Each path below is one point turned by a fixed rotation once a step. After each direction that follows a path, write how fast that rotation turns it, in degrees each step (0 if it stays still).
Each turn is a multiple of 5 degrees from 10 to 175, or 0.
Each row of a path follows its step; steps can be skipped.

step 0: [ 15  -9 -19 -26   9  -5 -10  19   3  -8   4 -10  -1  37 -13 -18  21  17
  17  35  -3   5   7 -39 -31 -18 -13  27  62 -52  20 -14 -14 -21 -23 -19
   1 -19 -16   5  10   1   3  21 -68  22  15  31  19  -4  28 -25 -18  -6
 -17 -13  -3]
step 6: [ 16  13   1 -20  43  14 -10 -23  52 -34 -16  18 -17 -10 -29 -31   6  10
  12  -1  10  22 -27 -18 -26  -7  -1  37 -30   1  28  -7  18  25 -28   3
  -2 -43  16  -2 -36  12   5 -34 -39 -47  15  -3   2 -26  -2 -21  14   3
  -9  22 -25]
step 7: [ -9 -13  39 -15  -5  -6 -21   9  21  -6   8  13 -12 -36 -42 -12  27  24
 -11  25  22   5  -1 -58 -26 -16 -12   6 -11 -12 -17   8  11  -3   3  -7
 -34   3  28   7  -3 -35  17   1 -11 -27  42  -6 -21 -11 -30 -28  50 -13
  21  41 -32]
step 10: [ 14 -21  12  -4  10  76  14  45 -49  -4 -25 -19 -21  32 -15 -23 -11  30
  19  -2  -1  20 -15  -9 -65   3 -23   8  -3  15   8  28  -3  10  13  17
 -35   7 -14  34   3   1   4 -28  -1   2  20   2 -19  -4  18  -5  17  -1
  22 -11 -11]
step 17: [-20  12   2  13 -11 -22 -63 -22 -23   0   2 -10  11 -21 -14 -46  23  19
   2  -5 -37   4   5 -46 -33  -2 -38 -22  37   3  56  32   4   9 -14   8
  -4  23 -10   7  -2  21   8  34 -31   9  11 -18   9  -4  25 -19  -2  24
 -22  -6   0]
step 20: [ 23   6 -14 -18 -21  -7 -19  -6 -20  -6 -47  -1  31   2  -5  36  39   3
  22  34 -15 -17   4 -12 -34  -2  15 -18  26  -6  21   5  -2 -20   2  19
  -5   5  21  18  25 -22 -32 -14  23  13  44 -36 -20  19   2 -22  52   1
  -4  57   9]
step 33: [-20 -26   5 -28  -7  32 -12  26 -14 -29  -7  37  22  27  -9  26   5   6
   7   5  -5  -8  12 -46 -53   1   1 -17  18   4  10  32  43 -19 -33 -14
 -11 -17 -47  27  15 -14 -26  21  -2  28   5  -6 -22  16  26  11  14  48
  23  -9   2]
step 35: [-12  20  17  22  25   2 -17  45  26 -13  -3  23  -6  36   7   2  11   8
  -6 -13 -39 -40 -41 -11 -14  14 -27 -18 -31 -23  37  32  18   9  -4 -26
   3  34  15 -21 -10  -4  14 -24 -44  -7  -4 -26  21   5  33  -8  30 -22
 -26  31   3]
step 36: [ -4 -12 -23   2  20   4 -19  45  42  10  -8  -1  49  12 -17  11   8 -15
 -15  -2  20 -31 -23 -17 -28  13 -33  15  27 -17  27   4   2  24   9 -21
  37 -19  24  51 -20 -12  13 -32 -32  -5  23  -8   8  40  -2   1  40   2
  -5  18 -25]
[ -2  -9  -5 -15   2  -4   5   2  -9  -3  -9   4  -9   9   1  -2 -10  -1
   1   0  -5  -6  -9   0  -6   5  14   1   3   4  -6  -1   1  -5   0  -7
   3   5  -3  -8  -1  -3  -2   0  -2  15   2  10   1   4  -5   7   7  -2
  -5  -4   9]	35
[ -8   9   5   5   0   7  -2   2  -4   6   1   6  11   7   0   2  -3   8
   6   3  -1   1  -2  -5  -4   6  -5  -5  -3   4  -6  -1  -3   8   3  11
  -9  10   8   7   2  -5  -5   0 -13  16 -10   2  -1  -3   4   3  -5   7
  -2  -6   7]	45
[ -9   5   5   3   4  -1  -2   5 -11   1  -1  -8   0  -1   6  12   0   1
   6   0  -9  -7  -5   9  -3  14  -1   1  -2  -4   3  -1   8  -4   0   4
   4  -7  -3  10  -1   4  -2  -9   4   1  -5  -8   8   1 -14 -13   4  -6
  -5  -6  -5]	45
[  2   2  -7  -8  -1   1 -10   7   5   0  -3   9   4  -9   3  -3   1   2
 -14   2  -2 -13   4   4   0   8   1 -11   9  11   0  -4  -5   4  -7   0
  -3   1  -5   8  -6   3   2  -2   9   4   2  -3  -1   5  -7   1  -7  16
   0   1  -4]	115
[ -1  -1   5  -8   9  -5 -13  -9   7   8  -3  -1  -1   3  -4  18  -5   3
  -9 -13  -1   2   3  -3  -5   1   1   4   2   5   7   0  10  -1  -5  -5
  -2   1   4   0  -2   0  -5   2  -4   0  -6 -13 -11  -4   3  -1   5   2
   1   8   8]	25
[  6   2  -3   2   8  -2  -4  -8 -14  -1   0  -6   1  -5  -3  -9  -1  -5
  -3  -4  -6   2  -1  -6  -5   2   2  -1   0   9  -1   3 -15   6  14  11
   0   1  -1  -7   3   3  -7   3   4  -4   1  -4 -17  -6  -7  -5   5  -2
  -8  -2  -5]	10

step 9: [ -4  18  11  28 -31 -12   2   0   4  -9 -29  -7  13 -11  -2 -22 -28  20
  23  35  -5  20 -26  25   7  12  42 -16  -3  33 -59 -54 -20 -14  12  10
  -1  41 -16  25  -7  -1   6 -19 -14 -32   6  49  17 -47  10  22  19  -3
  -8 -10 -19]
step 10: [  5  -5   8  36 -46  -4 -15  25 -30 -24   4 -33  18  -2 -19  12  28   0
 -49   0  -9  48 -29  23  11  -3 -33  16   3  43  15  36  -8 -20  20  18
  25  24  -3   6   1 -16 -36 -19  11  28  -7  35   1  38   7   3   0 -15
 -14 -11  40]
step 12: [-14  22  -2  -9  25   1 -12   3  51 -18  30  12   1  -1  20  31 -40  -5
 -24  -7 -51  10 -12  -5  -7  15 -15  31  37 -10  41  -6  42 -18   0 -32
  -3  19  29   6 -22  -5  24   1  51  27  -8   8  22   5  10  32  25 -20
   4  -5  38]
step 21: [ -1  41 -30 -10 -16  -3   6  25  19  -8   3 -36 -23 -34  12 -32 -18 -12
 -17  12 -11   5  45   4  -7  39  -3  41   4  23   4  -9   9  32 -23  -4
  12 -30  35 -16 -20 -25   4  -1 -22  34 -13  28  36 -21  58 -10  11 -24
 -28  14   2]
step 28: [-13  -4 -43  -4  -7 -16  13  -6   1  20  -2 -11 -38 -59   4  -8  25 -15
  -9  29 -30  21 -15  30 -38 -11  -7  10   9  16  10   4 -14 -37   8  19
  16  23  32 -17   5 -31 -26 -28 -22   9   0  15  34 -22   8  51 -19  35
  -6 -38  26]
step 30: [ 26  13   0  33   3 -36  10  -3  22 -18  -5 -43  25 -10   1  19 -34  12
  16   3 -13  52  17 -16 -15   1   6  46  48   4 -39 -27  20  -6 -29 -31
  10  25  33  13  -8  -6   4 -43 -19  37  -5 -15   4   0 -37  18   5 -17
  -8   5 -20]
step 31: [-21 -28  14  38 -12 -16  22   5  -6 -40  28  24  22   1  -6  -4 -25  12
 -76 -17 -20   9  15  18  26  40  -2 -31 -42  -8  10  11   5 -15  10  -5
 -18  14  -7   7  -1  15  -6 -41  14  23  19  -8  12 -23 -12  -8  45 -31
 -25  20 -10]
step 32: [ 37 -12  -4 -15 -15 -42  -9   2 -13 -10 -17  39  13  -8  47 -44   3  31
 -19 -12 -20  21   6 -12 -14 -35  17  -2   3  16  12  -5  -6 -44 -37  33
  13  11  25  -7 -37  17   6  -7  20   9   0  64  -5 -41  -4  22 -26  15
   4   6   7]
step 41: [ 10  16   8  18   8 -25  -9  19   5  -9 -41 -14   7 -14 -33  -9   2  15
  -9  42 -11 -12 -13  55  13 -33  31 -17  16  43 -39 -15   4   3   6  48
 -26   0  -8  36 -10  33   2   2  -7  -8 -11  53 -11 -23  23  23   8 -45
  12   4  -2]
[  1   1  -9  14   6   2  -3   5  -1   0  11  -5  -6  -3   3  -5  -6  -7
   2   2  11   3   0 -11  -5   4   8   7   3  -9  -4  -7   0   4  -7   9
   0  16   6  -4  -6  -2  -2   3   3  -9  -1   2  10  -5   0   2  -8  -1
  -5  -4   4]	155
[ -8   1   3   6  -7   1   1  -4   0   3  -3  -2   0  11   5  -4   1  -9
   7  -1  -1   2 -11   1   5  11   2 -12  -8  -8   3   6  -3  -5   3  -2
 -11   8   0   3   5   5   2   1  -4  -3  -2 -12  -5 -13   2  -8  -5   7
 -10  11  -2]	160
[  4   2   8  10   3  -8  -5  -4   0  -2   2  -2  -7  -1  -4  -2 -14   1
   0   3  -4  -4  -6  11  -5  -3  10   2   6  -6   0  -9  -9  -3   7   0
  -1  -1  -6  10  -2   0   6   4   5   2 -10 -16  -1   3  -4   0  15  -3
   3  -5   0]	100
[  3   0  -1  -3   6  -6   4   0   1   1  -3  -8   1  -7   3   8   4  -3
  -5   8  -1  -8  15  -4   6   8   1   7  -1  -8   6  -7  -3  -8   4  -8
  -3  -5  10  -9   7  -3   0  -6   2  10  -6  -9   8 -12  -8  -7  -6  -3
   5   0  -6]	45
[ -2   2   1  -3  -5 -14  10   6  -6   3  -1  -5   2  -2   1   1   7  -8
   0  11   0  -2   4  -5   8  -8   9  -2   2   6 -17   9   0   6  13  -4
   5   3  -1   0  -3  -4   9   3   1  -2   3  -8  10   4   8   7   2   6
  -3   4   7]	55
[  5  -1  -2  -2  -3  -8  -1   5  16   2  -7 -10   0   0  -1 -10   0  15
  -1   3   1  -6   2  -3  -3   2  -1  -4 -10  -5  10   3   3   2   5  -5
   9   3   1   9 -13  -9  -6   3  -2  -7  -6   1   2   8  -8  -4  -6   4
  -9   5   0]	170
[  0  -2 -12   0   7   3   9 -12   0  -4  -9  -7 -11 -12  -9  -4  -7  -5
  -8  -3  -2  -2  10   5  -2   7  -1   1  -4   0  -8  11   1   3   1   7
  -6  -3  -3  -5  -1   5 -10  -2 -10  -5  -2  -5  -7   2  -2   7   5   3
  -5   2  -1]	145
[ -8  12  -7  -7  -3  -5   5  -8   2 -10  -9   5   1   7   3  -5   2  -4
  -4   4   8   4   4   3 -14   9   2   0   1   0  -3 -12  -4   0  -7  -8
   6   6   6   4   2  -3   8  -1 -11   3  -3   2  -5   3   0   2   0   7
   9  -1   9]	155
